In the data rows, 500 means zero.
Here are some points, one per row:
[421 471 334 654 500 503 648 498 382 602 622 612 420 496 662 383 620 366 502 458 458 459 377 393
 543 345 640 409 500 427 499 604 339 379 314 584 422 392 655 621 502 345 461 458 300 623 654 307
 700 618 659 339 606 497 381 703 624 582 625 697 335 344]
[500 430 738 187 500 700 379 659 303 121 342 329 580 820 304 694 221 841 385 635 820 733 736 852
 255 535 429 521 500 388 198 277 705 500 745 503 887 662 418 263 581 616 420 654 703 138 457 696
 460 378 305 742 755 699 682 343 346 582 180 235 699 812]
[421 468 334 654 500 503 631 458 382 551 582 619 420 503 662 344 660 342 463 469 539 498 377 406
 584 383 615 397 500 427 467 563 339 379 336 624 422 392 695 621 502 345 461 458 300 623 694 307
 700 623 659 339 568 456 416 703 663 582 625 700 335 344]
[817 172 616 498 169 740 159 619 579 356 782 141 261 645 622 850 580 563 618 810 539 733 617 670
 255 231 686 228 874 271 400 445 339 218 402 745 579 260 536 581 820 306 215 693 381 542 654 579
 340 788 698 339 456 820 216 583 663 743 544 361 456 578]
[421 547 495 304 624 700 573 498 342 222 422 467 660 656 344 500 261 632 424 457 579 538 537 666
 419 535 439 572 417 427 196 214 583 500 504 423 797 675 378 422 462 500 502 458 542 300 615 502
 620 427 384 581 666 618 688 503 346 461 341 393 659 656]
[500 532 576 420 500 503 442 418 579 467 462 461 580 504 424 500 460 522 618 498 458 498 537 536
 461 535 403 541 458 544 470 435 583 581 647 423 532 545 418 462 462 616 543 536 623 461 418 579
 420 431 462 540 454 497 548 423 386 461 503 387 578 578]
[381 614 616 382 624 385 541 619 421 538 262 590 580 517 344 461 380 620 385 430 619 459 617 505
 502 649 379 651 334 661 604 566 705 661 656 382 496 653 457 302 422 655 583 615 663 340 339 657
 420 307 305 701 512 375 681 343 346 341 341 413 578 578]
[500 506 536 459 541 464 487 498 500 496 462 522 500 506 463 500 460 527 502 514 498 498 537 536
 502 535 484 525 458 505 478 495 502 540 553 463 513 513 457 502 502 539 543 497 542 461 497 540
 500 458 462 540 485 497 518 503 465 502 463 475 497 539]
[540 581 536 459 541 503 499 458 579 489 462 485 620 404 384 500 380 527 580 435 418 420 497 454
 584 611 359 608 458 661 525 402 583 581 606 382 477 609 418 462 422 539 583 458 582 461 379 540
 460 428 423 581 441 456 593 383 386 381 463 463 618 539]
[342 372 576 537 417 346 455 699 264 493 462 507 261 679 662 500 620 494 190 629 739 655 617 532
 296 383 704 357 500 310 460 751 502 419 453 705 670 362 774 342 661 384 338 654 502 461 576 463
 620 549 541 500 844 537 402 543 663 743 382 501 213 500]
[500 501 414 537 500 503 543 458 500 510 542 524 500 501 543 461 500 446 502 502 458 498 457 476
 543 459 518 477 500 466 498 519 461 460 500 503 495 462 497 541 502 461 502 497 421 542 536 463
 580 526 541 460 476 497 473 583 544 542 544 531 456 461]
[540 551 536 459 500 424 432 498 579 549 422 489 540 427 424 539 460 544 541 486 458 420 537 468
 543 611 448 578 500 583 610 500 583 581 550 423 405 559 457 502 502 577 543 497 542 502 379 579
 380 440 423 581 355 456 519 383 425 381 463 440 578 539]
[698 397 536 498 334 661 362 378 697 444 622 289 540 472 503 617 500 475 735 594 378 498 497 548
 461 421 351 415 666 388 428 401 379 419 552 544 475 424 299 581 541 539 461 497 461 582 536 540
 340 586 620 379 348 659 366 543 505 582 625 396 537 578]
[342 725 455 498 707 385 645 378 658 601 342 619 660 306 384 383 460 444 463 289 378 264 417 382
 666 725 349 718 334 700 537 452 624 742 603 302 504 676 457 462 302 655 747 340 703 461 339 502
 540 304 384 581 476 335 638 343 346 301 544 491 578 461]
[421 671 495 459 624 503 551 338 697 527 422 492 739 384 344 461 380 456 657 357 338 342 417 426
 625 725 242 687 375 661 447 373 542 661 643 262 474 682 259 541 263 694 706 379 663 461 379 502
 420 351 384 581 363 416 635 343 306 381 544 415 659 539]
[500 494 536 459 500 464 490 579 461 505 462 515 500 498 463 539 500 556 424 496 498 538 537 491
 502 459 566 518 500 544 551 510 542 500 449 503 467 491 536 462 502 500 461 497 502 461 497 540
 500 488 462 540 479 497 535 463 505 461 463 495 537 500]
[540 486 495 537 500 503 550 498 461 534 582 553 460 491 583 500 540 484 502 491 498 498 457 530
 543 497 606 468 500 466 557 536 461 460 402 544 470 469 576 581 502 461 420 458 421 542 536 463
 540 565 541 460 486 456 483 583 544 502 503 615 456 422]
[381 620 374 615 624 424 658 378 539 616 502 635 500 365 543 344 580 375 502 363 418 381 337 361
 625 611 502 562 375 583 505 547 461 540 323 463 424 535 616 581 382 423 624 301 461 582 536 346
 620 476 502 460 503 375 510 543 544 421 584 647 416 344]
[579 516 657 382 500 503 388 619 539 478 422 454 540 522 344 617 380 631 502 543 498 577 617 567
 461 535 394 578 500 583 609 483 624 581 623 423 457 566 339 382 502 694 502 615 582 421 339 657
 300 403 384 621 385 497 574 383 386 421 422 369 618 656]
[658 347 697 382 376 464 336 739 342 451 462 431 380 672 543 656 500 680 385 699 699 733 736 669
 337 459 628 399 625 427 609 619 583 379 585 624 489 406 536 342 701 539 338 772 502 421 418 696
 300 535 462 581 508 578 475 503 544 542 341 422 497 617]
[302 563 374 693 541 267 614 498 421 694 462 684 340 424 622 344 739 343 307 415 498 420 417 318
 543 459 597 506 417 544 630 740 461 581 462 544 443 424 655 462 462 461 583 418 461 623 457 385
 620 474 502 500 633 335 439 503 624 502 544 655 294 344]
[460 644 374 615 624 346 587 418 658 651 502 617 580 288 503 383 580 403 541 330 338 342 337 331
 707 611 497 625 417 661 654 523 502 621 411 382 344 566 536 581 382 500 665 340 582 582 418 424
 500 454 462 500 372 335 521 343 505 341 584 639 578 383]
[658 297 374 693 252 700 419 378 618 488 782 355 340 498 742 539 660 350 696 642 458 538 417 476
 419 307 634 245 750 271 413 478 216 258 308 705 477 258 576 741 621 229 338 497 300 703 773 307
 580 783 777 218 485 699 241 743 743 743 706 570 375 344]
[619 428 576 498 417 424 436 659 461 586 502 524 420 536 543 539 540 542 463 588 579 577 617 523
 461 459 593 427 542 505 717 637 542 500 505 584 373 416 457 422 621 539 420 615 421 542 418 618
 380 538 502 500 408 456 469 583 544 461 463 521 497 500]
[460 566 253 615 583 582 674 257 539 531 622 584 580 386 543 344 540 339 618 372 338 381 257 383
 666 421 438 487 500 505 440 429 339 460 369 463 408 502 497 741 382 384 543 301 340 663 654 307
 660 571 659 339 437 456 495 623 544 542 706 669 456 344]
Along one direction, these points spread out more than along any other. Take the direction at right angles to it along which they spread out most. Go by this last direction. Where along it does each point below lie, from 0 to 99? The average is 50, and the first point in the table lies past the average. One standard deviation of the points above along it is 16.
[540 581 536 459 541 503 499 458 579 489 462 485 620 404 384 500 380 527 580 435 418 420 497 454
 584 611 359 608 458 661 525 402 583 581 606 382 477 609 418 462 422 539 583 458 582 461 379 540
 460 428 423 581 441 456 593 383 386 381 463 463 618 539] 52
[540 486 495 537 500 503 550 498 461 534 582 553 460 491 583 500 540 484 502 491 498 498 457 530
 543 497 606 468 500 466 557 536 461 460 402 544 470 469 576 581 502 461 420 458 421 542 536 463
 540 565 541 460 486 456 483 583 544 502 503 615 456 422] 54
[500 494 536 459 500 464 490 579 461 505 462 515 500 498 463 539 500 556 424 496 498 538 537 491
 502 459 566 518 500 544 551 510 542 500 449 503 467 491 536 462 502 500 461 497 502 461 497 540
 500 488 462 540 479 497 535 463 505 461 463 495 537 500] 48
[500 430 738 187 500 700 379 659 303 121 342 329 580 820 304 694 221 841 385 635 820 733 736 852
 255 535 429 521 500 388 198 277 705 500 745 503 887 662 418 263 581 616 420 654 703 138 457 696
 460 378 305 742 755 699 682 343 346 582 180 235 699 812] 10
[698 397 536 498 334 661 362 378 697 444 622 289 540 472 503 617 500 475 735 594 378 498 497 548
 461 421 351 415 666 388 428 401 379 419 552 544 475 424 299 581 541 539 461 497 461 582 536 540
 340 586 620 379 348 659 366 543 505 582 625 396 537 578] 44
[421 547 495 304 624 700 573 498 342 222 422 467 660 656 344 500 261 632 424 457 579 538 537 666
 419 535 439 572 417 427 196 214 583 500 504 423 797 675 378 422 462 500 502 458 542 300 615 502
 620 427 384 581 666 618 688 503 346 461 341 393 659 656] 37
[381 614 616 382 624 385 541 619 421 538 262 590 580 517 344 461 380 620 385 430 619 459 617 505
 502 649 379 651 334 661 604 566 705 661 656 382 496 653 457 302 422 655 583 615 663 340 339 657
 420 307 305 701 512 375 681 343 346 341 341 413 578 578] 45
[421 671 495 459 624 503 551 338 697 527 422 492 739 384 344 461 380 456 657 357 338 342 417 426
 625 725 242 687 375 661 447 373 542 661 643 262 474 682 259 541 263 694 706 379 663 461 379 502
 420 351 384 581 363 416 635 343 306 381 544 415 659 539] 60
[579 516 657 382 500 503 388 619 539 478 422 454 540 522 344 617 380 631 502 543 498 577 617 567
 461 535 394 578 500 583 609 483 624 581 623 423 457 566 339 382 502 694 502 615 582 421 339 657
 300 403 384 621 385 497 574 383 386 421 422 369 618 656] 38
